Turns, then the turns between two rows, first turn first; the first pair answered:
turn q_928:
[ 20.1  29.3  -9.3 -16.9  11.0 -16.7  -5.6  -8.9  27.7  22.3  40.5   9.9
   3.1  -4.2  -1.6  -7.1   7.0  18.8  14.0  -3.8  17.5]  ->  [ 27.2  28.6   5.4 -21.3   9.0  -7.2  -7.9 -19.9  25.0  23.0  38.6   3.9
  -1.1  -8.0  -5.0 -21.8  -6.4   7.9  13.3   7.1  17.7]
[ 28.6 -33.3 -15.9   5.0  -8.3  28.7 -29.1  -1.4  -6.5  -8.1  10.9 -10.0
   0.5   7.7  -2.0 -15.2 -11.1   2.2   3.6   3.6 -17.5]  ->  [ 20.8 -37.2 -14.6   7.4 -16.1  31.9 -25.4  -1.0  -3.1 -10.7   7.7 -15.0
  -5.6   5.9   0.0 -13.6  -9.6   0.1  -2.6   1.9 -21.7]
[  0.8 -22.3  31.8 -14.5  35.9  27.0  21.2  28.1  15.0   1.1  24.6  32.1
 -37.9  10.0  -1.5   4.5  22.9   6.1   3.9  -8.1 -24.7]  ->  [  5.4 -22.6  41.4 -21.0  35.2  29.5  19.7  23.6  12.5  -0.2  24.6  33.8
 -42.9   4.3  -4.1   0.9  11.0   2.4   2.7   1.8 -24.7]
[  2.0  23.9 -29.3 -10.7  20.9 -12.9 -35.2  -6.8  24.0  28.4  21.2 -14.2
   6.8   0.0  -2.9  22.2   0.2  13.1  -2.5   3.1  29.4]  ->  [  5.1  24.9 -22.8 -15.3  19.9  -6.1 -37.1 -12.8  23.0  27.5  19.3 -14.1
   0.6  -2.4  -6.1  10.0 -14.0   7.7  -4.0  15.7  30.8]
turn q_86:
[  7.8  -1.1   9.6 -15.8  -5.0  26.8  16.4   8.1   2.3  16.9  -4.3 -45.8
 -13.2 -36.4  18.9  -9.4  10.3  -2.4  -9.6   9.0   1.7]  ->  [ -5.1   8.9   5.0   9.6   9.0 -30.2  -9.9  11.6  -9.6  28.0   1.2 -36.9
  -9.7 -10.9 -24.3   1.3 -23.5   7.7   2.8  28.0  25.0]
[  4.8  20.3 -34.5   6.7  17.2  -4.4  -5.6 -26.8   1.2 -12.6  15.1  20.4
  27.5  25.8 -27.2  -4.7 -40.3  16.2  11.4 -16.5  12.9]  ->  [ 23.2   4.9 -15.5 -24.5  10.3  54.8  20.4 -22.5  11.5 -12.9  16.4  12.3
  12.5  -4.1  13.1 -21.9  -9.6   5.3  -4.2 -27.1 -14.9]
[ -5.9  12.9  -5.9  20.4  -0.3 -30.5 -16.4 -12.4  -4.3  -3.2   1.4   4.2
  24.2  24.9 -14.2  -4.6 -20.7   5.8  18.5  -2.0   6.7]  ->  [  3.4  -5.1   5.4 -11.6 -10.3  33.9  10.0 -14.5   4.0  -4.5  -2.0  -1.3
  12.5  -3.7  26.2 -20.1  10.4  -4.0   2.0 -18.8 -20.1]
turn q_696:
[ 15.0 -16.4   5.5  24.7  -5.3 -39.4  -8.7 -11.0   9.2 -22.4  -3.9  -9.5
   5.0   7.6  -9.3  -3.7 -16.3  10.4   1.8  -8.6   8.8]  ->  [ 15.2 -17.0   2.7  29.0  -0.6 -40.0  -3.4   0.3   9.3 -22.2  -2.7  -8.5
   3.3   4.0  -6.8   4.6  -1.0  13.7  -1.8 -18.0   9.6]
[  5.6   4.8   9.6  -6.6 -22.5  13.0  -0.9 -38.3 -11.2 -32.3 -14.4   7.4
  -8.6   3.1 -28.6 -29.5 -10.1 -22.1  -1.7   2.2 -23.3]  ->  [-12.9 -10.8   8.1  -0.5 -20.3  -2.8  14.7 -10.3 -17.0 -38.4 -24.4  -1.3
 -14.2 -10.7 -18.6 -18.7   9.4 -26.7 -19.9   0.4 -19.0]
[ -6.6   2.9 -21.2   7.4  -1.1  21.6  11.8 -24.8  26.7  16.7   5.7  17.1
   7.9  17.4  -0.3  -3.9  17.1  -1.5   4.0  -8.5  -8.3]  ->  [-13.2   4.6 -13.8   8.1  -9.7  20.9   6.0 -44.3  13.4  12.6  -9.5   4.9
   1.5  15.8  -7.6 -17.1  -7.2 -11.4  -1.1  -0.3  -1.5]
[ 14.6  -3.7  18.1  -8.5   6.6 -16.2 -30.2 -48.0 -46.6   4.9   8.6  15.2
  12.4  46.4 -34.7 -27.6 -37.0 -17.8  31.4   0.7 -14.5]  ->  [-11.4 -24.8  20.1   6.5  -2.9 -45.3  -4.4 -21.4 -64.7 -18.1 -23.8  -8.0
  -9.5  21.8 -37.3 -20.5 -28.7 -31.7   6.1  11.9  -7.4]
turn q_952:
[  0.5  12.8  -8.6  -2.0 -12.6  19.2 -11.8  -5.0  -1.5  28.6   0.5 -21.9
  -2.9  13.8  27.7  -6.5  -0.2  -8.8 -14.3   4.4   7.0]  ->  [  1.1   7.0  -5.7   3.6 -19.3  14.3 -15.8 -13.7 -17.6  13.5  -7.3 -21.4
   0.7  21.5  24.7 -10.9 -12.0 -19.0 -10.6   1.4   2.5]
[ -2.2 -16.6  20.7  11.8   6.2   4.1  20.4  29.7  -7.6 -11.7  23.0   6.2
 -22.8 -10.2   9.8  34.5  13.9   8.5  -4.2 -13.0 -28.6]  ->  [ -4.5 -20.2  23.2  13.9  -6.3   6.0  24.5  31.6  -4.4 -15.2  12.4  -3.8
 -27.7 -20.4  12.9  32.2  13.0   2.9 -10.6  -3.6 -19.9]
[-39.4  42.7  12.8  23.8  16.8 -24.1 -15.8  -7.1 -14.9  11.4 -13.0 -48.8
 -37.4  -8.6 -29.2  -2.1 -21.7   5.5  -9.7  59.7  32.0]  ->  [-42.4  31.7  10.6  32.9  19.7 -31.5 -21.7 -31.4 -36.3 -12.7  -2.4 -20.5
 -25.4  16.6 -44.9  -3.7 -41.1   4.3  -1.1  41.2  16.7]
Now pairs of rows:
Each pair is 2 to 3 turns apart.
[ -6.7 -14.6 -21.6   4.9  -1.1  -1.7   1.3  36.9  15.9  -5.3 -26.0  -6.8
   8.7 -11.7   7.3   9.9  34.8   0.6 -12.5 -12.5   6.2]  ->  [-15.3 -15.7 -25.8  20.2  -4.3 -28.4  -5.8  30.8   0.7 -16.3 -30.6  -5.3
   9.0  -1.2 -12.4   9.1  16.7  -6.3  -9.2  -6.2  12.3]
q_86 then q_86 then q_952
[-16.3   9.4 -14.5   9.4   1.9   5.3  17.0  12.6  11.0  18.1 -27.3 -10.9
  -5.1 -21.4  -6.6   8.1  16.3 -11.6 -14.9   9.1  18.9]  ->  [-16.3 -10.8  -2.2  -0.5   9.9  18.9  29.6  10.9   3.8   5.7 -15.6  11.2
 -10.9 -17.8   0.5   6.0  29.6 -14.6 -18.1  -7.0  -6.8]
q_952 then q_86 then q_696
[ 11.8  -7.4 -17.4  -3.3  -3.6   5.6   0.0 -17.8 -13.0 -21.2  25.5  29.4
  26.5  28.8  -2.4  10.9   6.7   8.0  18.9 -39.2 -29.2]  ->  [  2.6  21.5 -13.8  10.4   5.1 -47.0 -15.4  23.4   5.2  15.4  16.9   5.0
  12.0  21.8 -24.2  31.4  -6.0  21.0  19.1   5.0  18.8]
q_86 then q_952 then q_86
[  1.9 -11.9  26.6  10.9 -10.4   1.3 -21.2  -9.5  -4.0   1.0 -14.7 -22.0
  -9.4  -1.7   7.6 -17.6 -22.8 -18.8   0.2  13.9  21.7]  ->  [  4.9 -11.1  27.6  10.3 -10.6  14.2 -15.1 -12.4   0.0   0.9 -20.9 -22.3
 -10.0 -10.7  14.8 -20.0 -18.3 -19.3  -0.7  11.8  17.1]
q_86 then q_86
[ -4.7  11.8  26.3   7.5 -13.1  17.6  -9.3 -10.9  -6.4   4.4  10.0   3.5
  -6.4   3.3 -22.1 -30.3 -29.0  -7.1  -2.6  15.5 -12.8]  ->  [-12.7   3.0  30.2  17.3 -10.5   9.7  -6.5   5.0  -9.1   5.0   5.7   0.9
 -17.7  -2.1 -23.7 -27.6 -27.5 -12.3 -10.9  18.6 -12.2]
q_952 then q_696
